In the rows, 128 means zero.
The rows below come in pairs that one turn or mirror swaps. Which row does each named row swap with?
The rows were stretched afterwards, more along some directions than others.
Gofu: [127 133 121 108 160  90 138 118 151 116 152 125 149 174 124 122 129]
Fopi: [166 106  90  87 107 181 156 111 116 121 131 132 125 103 125 157  99]
nuru: [147 103  98 156  95 193 106 138 105 117 130 170 163 106 136 104  85]
Vutog: [134 137 121 104 180 128 135 138 124 110 160 120 126 187 116 125 125]
lavu: [138 144 119 116 120 128 123 108 136 151 103 171 116 117 164  74 110]
Lut: [100 122 129  87 151 107 135 145 176 160 147 113 141 185 142 139 141]
vafe: [133 142 102 143 133 128 112 116 126 144  90 161 123 122 161  51 120]
siv: [158 107 107 132  99 180 107 153 113 160 130 136 150 110 137 121 101]
padop: [125 116 122 102 175 132 136 137 162 137 144 114 141 181 122 124 120]
tadez: [136 141 116  94 158 120 147 122 139 110 148 113 135 181 112 138 120]
buno: [126 141  89 131 126 131 115 111 137 141 102 163 127  93 164  53 101]
Bul: [139 119 106 100 161 132 140 110 127 113 143 128 142 171 110  87 105]
lunav: [ 91 122 135 162 133 120 115 121 127 129  97 114 123 118 117 136 116]
tutin: [109 130 129 101 164 117 141 147 134 133 175 115 128 191 141 125 138]
zorug: [118 133 117 144 121 120 127 109 108  89 106 108 127 108 103 167 109]
belar: [160  88 118 140  81 179 100 154 113 160 134 162 141 120 143 116 109]
Tafi: [128 123 109 158 124 143 124 105 110 134 117 130 119 123 110 146  91]
Mosi: [154  98 102 152  88 185 105 153 113 145 135 170 153 117 141 106 103]
far: [125 154 111 131 118 114 129 110 142 151  95 158 124 101 167  71 120]
Sagub: [124 146 120 150 129 108 113 121 133 145 115 175 129 114 164  55 126]
Sediv: [103 124 140 146 117 103 121 121 106 104 104  96 128 112 118 151 144]
mifir: [112 138 131 151 138 121 123 122  93  96 117 111 116 109 105 154 116]
pubif: [115 141 109 119 117 159 133 113 110 148 120 147 112 173 151  85 124]
moba: [128 134 143 113 128 150 151 124 119 152 141 140  95 176 143 103 161]
kib: [116 132 128 149 149 126 105 136 135 137 113 158 101 116 160  67 142]
kas: [159  99 109 154  89 164  95 151 109 149 135 166 163 116 144 116 108]
Vubeb: [138 140  98 122 112 128 115 115 139 165  95 169 122 107 170  73 110]
tup: [107 124 133 165 109 101 114 116 110 109 119 123 147 123 113 151 123]
Sev: [150 138  92 100 179 131 156 102 153 132 151 130 125 162 118 116  92]
rus: [122 123 137 107 157 113 137 141 132 111 154 104 142 188 123 122 154]
pib: [123 108 113 147 113 132 112 101  94 113  98 126 132 117 108 119 100]
Zini: [150 113  76 105 111 185 139 110 110 132 117 123 137 112 138 143 109]
zizop: [173  97 107 146  90 183 112 145 105 146 118 151 154 112 130 117 100]
mamev: [ 98 117 146 134 123 107 126 137 112 125 134 112 107 122 134 170 140]
bebi: [ 74 107 142 152 115 116 111 147 139 130 120 118 133 128 128 162 143]
rimaz: [122 111 122  98 157 129 131 142 151 145 164 111 143 188 128 121 135]
vuzo: [155  89 111 148  83 183 101 159 118 153 132 163 159 134 149 125 118]
Fem: [ 91 115 138 149 124 104 117 119 126 127 110 110 113 106 125 141 139]

kib pairs with siv
far pairs with vuzo
moba pairs with Zini

